In the data rows, the value 128 means zero.
Some points, each followed by its number:
[ 96 136 110 127 169 149 113 136 154  93 154 154 145 184 125  98 137  74
 145 135 146 166 118 115 153 180 118 161 104 153 122 120 149 124 129  80
 136 116 164 120 149  90 117 124 169 120  94 127 110 126 129 145 139 154
 117] 0
[ 56 229 183 107  54 133  82  42 132 125 187   0 117 158  71 184 100 214
 150 176 255 119 103 113 160 161   0 183 147 113 184 175 112 173 122 215
   0 121 125 171 133 103 134 155 117 133 227 124 117 137 191 134  64 126
 143] 1
[147 143 133  97 176 115  73 157  92 143  49 121 141 140 160 109 108 113
 115 154 142 148 147  95 172 106 171 162  82 132  44 120 179 114 157 107
 139 141 109 116 149 145 131 126 135  67 111 134  95 146 125 146 100 140
 146] 2
[116 137 141  83 129 132 141 131 124 119  69 162 107 104 141 146 169 158
 129 115  70 172 142 103  88 137  84 116  93  38 104 170 112 132 195 106
  97 143 138 102 130 148 101 209 112 131  77 162 101  55 173 134 137 142
 112] 3
[139 173 127  79 174 127  77  83 102  92 205 176 100 131 164 105 127  97
 117 171 163 109 135 137 133 123 169 195 115 168 120 155 143 160  52 109
 103 136 158 180 168 122 148  69 133 106 157  73  84 145 104 163 160  98
 168] 4
[153 127 128 101 136 140 114 154 137  74 133 131 136 105 114 118 126 122
 140 128 128 166 120 145 121 162 183 183 116 114 130 117 137 154  88 100
 130 118  94 135 105 162 130 131 125  75 146  99 134 160 132 160 109 110
 121] 5
[145 197  97  79 146 146 221 106  98 171 163 160 143  67 129  87 205 152
 127 186 113  99 129 145 131  60 247  19 191  65 187  86  68  83 143 165
 206 124 177 144  63 118 154 108  73  79 147 143 168 112 121 104 195 176
  94] 6
[105 136  89 167  69 137 141 138  96 231 176  78 117  97 144 152  95 171
 144  97 116  86  86 119  94 139 125  75 151 142 185 166  86 128 171 152
 142 106  91 133 115 121 143 158  70 165 172 152 170 107 167 103 123 165
 119] 7
[ 80 162 104 141 109  87 106 193 147 111 184 101 106 119 106 142 102 120
  75 131 151 170 111 134 155  67 169  97  67  98 153 126 153 168 140  47
  65 147 106  99 185 135 167 132 124 184 156  97 126 110  73 151 108 141
 119] 8
[117 198  63  59 134  91 207  13  68 208 177 179   0 143 255 120 125 113
 116 197 156  84 168  27 166  98 100   0 221 121 180 107  61  50 116  18
 189 189 137  98 117  96 119  98  41   2 141  74 127   0 204  47 196 235
   0] 9
[140 158 131  89 126 178 139 103 123 107  92 122 138 136 147 128 118 120
 104  47 119 146 127  84 138 157 107 119 128 187  93 141 132  49 150 128
 107 161 105 133 183 120 133 140  96  88 114 163 110 104 183 128 162 122
 169] 10
[181 118 184  74 117 173 141 197 167  79  84  98 184  95  93 131 116  89
  41 155 167 181 138 161 139 106 148 153  61  81   0 127 187 228 143 142
  74 202 101  91  61 183 138 128 126 133 119 123  97 177 150 234  22 125
 178] 11
[111 119 176 174 117 111 174 165 150 159 169  81 146 108 111 168  97 113
 121 114 133 142  99 191  91  85 196  93 119  97 179 165 119 153 141 164
 133 131  71 105 117 125 144 178 105 145 176 136 160 145 127 154  77 165
 144] 12
[ 49 140  96 176  92   1  36 104  98  97  13 188  65 135 139 137 168 148
 113 131 109  72  88  80 163 165  22 156  94 167 161 211 104 109 197  22
  47 173 255 189 177 140 133 147 186 250 112 119 159  95  75   0 217  94
 126] 13
[147 116 119 163 137 119 102 202 115 165 137 139 161 151 115 127 115  78
 175 142  79 110 168 196 121 115 225 110 147 181 155  95 133  57  79 219
 252  60  64 163 133 125 157  96 201 143 144 125 166 149 103 155  86 157
 120] 14
[115 121 134 125 118  85 115 136 138 141 105 158  97  96 133 150 134 109
 106 111 167 114 120 137 119 120 100 132 124 137 112 108  91 126 127 126
 114  81 163 132 157 151 131 123 154 161 106  94 121  94 115 138 100  58
  66] 15
[137 121 138  98 173 128 131 148 112 116 114  87 127 105 130 147 101 107
  98 148 124 148 131 137 123 111 122 142 108 130  90 113 168 129 163 163
  99 142 117 141 112 180 111 132 109 166 171 164 105 101 138 147 124 118
 132] 16
[116 125 139 154 131 118 138 122 159 129 130 112  96  88 146 151 156 112
 120 101 178 125 106 146 123 149  98 141 100 110 124 162 136 128 150 144
 106 140 142 125 159  98 134 155 140 174 107 123 102 139 130 152 112 103
 140] 17
[157 139 103 128 166 112 134 132 137  94  86 183 157 180 135 106 166 128
 142  76  97 128 146 117 135 129 116 154 133 105  81 159 142 110 109 115
 160 122 109 107 130 116 110 113 157 131  86 172 114 104 136 139 115 144
 129] 18
[127  99 127 153  73  92 112 126 142 139 188 137 102 106 126 146 114  86
 104 122 136 133 139  93 144 168 156 109 111 103 137 136 132 127 112 111
 153 138 159 123 184 102 138 108 134 183 124 105 163 145  76 136 107 126
  96] 19
[190 140 105  45  72 137 158  97 107 182 255  62 133 181 141 100  91  85
   9 129 222 198  29  21 220 156 211 115 132 186 160 104  87 151  69  21
 112 182  78 136 144 142 153  87  62 100 161  98 135 201  53 161 138 106
 167] 20
[ 14  47  24 221 132 255 163 165 234  65  77 121 134 233 230   0  49   0
 253 255   0 255 241   0 255 216   0  24 175 110 255   0 252  37  88 134
 182 120  84  18 155   0  33 237 104   0  30 255 178   0 243  20 242 255
 192] 21
[145 103 119 157 118 154 158  72 128 162 140 110  92 141 156 121 101 126
 127  99 113 133 111 102 102 141 135  85 144 141 129 148  72 105 145 122
 158 111 132 135 152 129 134 126 121 130 116 136 143 148 118 123 152 118
 169] 22
[142  74 149 179 188  97  92 176 119 113  65  83 151  10 116 130 131 106
  69 118 147 112 168 183  77 103 125 186  57 132  72 105 141 112 178 172
  82 128 143 191 131 150 133 144 119 138 154 152 118 129 138 150 163  73
 161] 23
Which two points above are nearest to each new point by angle? Their numbers follow each, nearest first.
[ 48  87  26 194  64 168 211 163 122  82 138 191 168 144  82  87 162 128
 173 195  31 150 129  93  94 125 137 131 142 134 228  60 108 126  30 105
 112 141 138  92  57  86  84 194  21  94 146 132 139 128  97  35 233 159
 163] 21 6
[147 110 134 118 197 150 122 117 122 104 112 120 127 141 142 112 108 111
  95 124 163 143 126  97 156 120 112 119  97 141 100 139 169 104 136 133
 143 138  82 138 118 128 130 131 138 111  94 141  85 107 133 149 107 132
 127] 2 10
[181 152 117 120  91  99 103  84 116 181  91 105 123 134 141  98 114  82
  75 133 141 174 149  55 153 180 214 124  91 130  97 156 132 126  99  48
 116 149  60 126 132 131 151 152  94 118 163 123 119 101 138 135 110  72
  64] 20 2
[111 124 146 120 113 144  97  82 155 150 162 110 127 113 126  98 100 160
 130 113 126 101 116 127 111 112  83 163 122 145 165 148  93 166 185 145
 115 129 123 143 140 133 141 138 168 169 134 141 117 113 149 118  87  93
 153] 1 17
[107 125 153 106 148 139 134 170 151 128 131 102 146 143 128 154 137 150
 119 108 118 168 137 151 105  73 112 115  99  84  92 161 157 160 155 130
  95 166 116 118 122 121 147 149 129 142 160 150 149  83 172 153  68 140
 132] 11 12
[144 138 104  83 100 120 129 104 124  79 129 191 142 101 106 122 175 215
 203 134 104  46 122 152  99 115 127 168 168 130 119  98 126 109 124  97
 123 162 199  98 127 136  76 113 131 150 100 102 134 131 110  86 165 109
 126] 13 6
[140 164 132  97 129 152 162 136  86 148 131 121 135 117 137  84 119 135
 177 157  82  79 141 149 121 127 116 123 188 138 153 107  84 141 135 162
 151 162 132 184  84 126 117 118 104  86 131 111 200 144 108  86 121 159
 101] 6 9
[186 125 120 177  49 149 141 203  50  80 101 107 117  24  95 113 112 166
 138 184 116  31 200 208 102 188 112 168 185 202 172   7 119  82  79 216
 103 146 161 182 100 145  79  91  53  77 176  83 136 220  47  91 198 100
 202] 23 14
[ 83 110 122 186  78  55  86 141 103 168 143  97 126  81 136 157 123 123
 153 117 165 104  71 121  96 122 116 131  75 142 197 120  91 151 151 196
 129  74 107 175 161 180 148 111 117 216 128 130 137 157  95 107 123 106
 124] 7 15
[ 87 172  72 100 103 123 145 114 130 178 203 172  72 159 115 153 142 163
 201 148 124 106  85 129  68 119 126  98 166 138 166  98  76 113 111  89
 164 129 179 107 122  82 134  68 142 119 140  85 163 106 114 103 131 149
  85] 9 6
[143 133  55 153 164  59 108  91 105 160 132 241 138 173 150 125 185 172
 199  74 194  84 167 115 122  47 119 124 115 101  82 137 134  64 103  47
 173 123 164  78 173 107 151 108 182 125 132 117 106  85 137 116 124 127
  82] 18 9
[125 129 164 106 136 105 154 147 143  99 112 117 156  92 102 165 114 130
 147 112 147 137 123 154 131 122 120 115 123 114  94 132 141 180 147 145
 100 151 137 117 137 143 132 156 141 128 119 130 117 106 138 157  94 159
 121] 11 16
[ 88 117  48  70  68 174 138  97 101  14  93 229 161  98  44  53 255 218
 198 147  63  71 128 165 102 203  26 155 206 102 134 112  79  33 146 109
  43  87 255 114 102 119   0  73 119 124  44 133 176 141  82   0 201 125
 146] 13 3
[ 73 152 108 137 112 105 109 124 143 129 157 130  79 126 142 138 128 123
 150 148 139 100  95  98 117 141  58 141 121 145 165 127 106 123 153 105
  89 107 163 142 175 110 114 121 125 179 108 108 129  97 115  96 133  95
 111] 13 15
[108 136 186 142  92 113 198 152 165 115 181  94 139 114 114 180 102 161
 125  88 115 144  71 138 101 154 175 141 144 114 139 147  79 128 148  65
  79 156  98 106 136 140 136 147 116  97 135 107 154 171 129 145 129 148
 152] 12 20
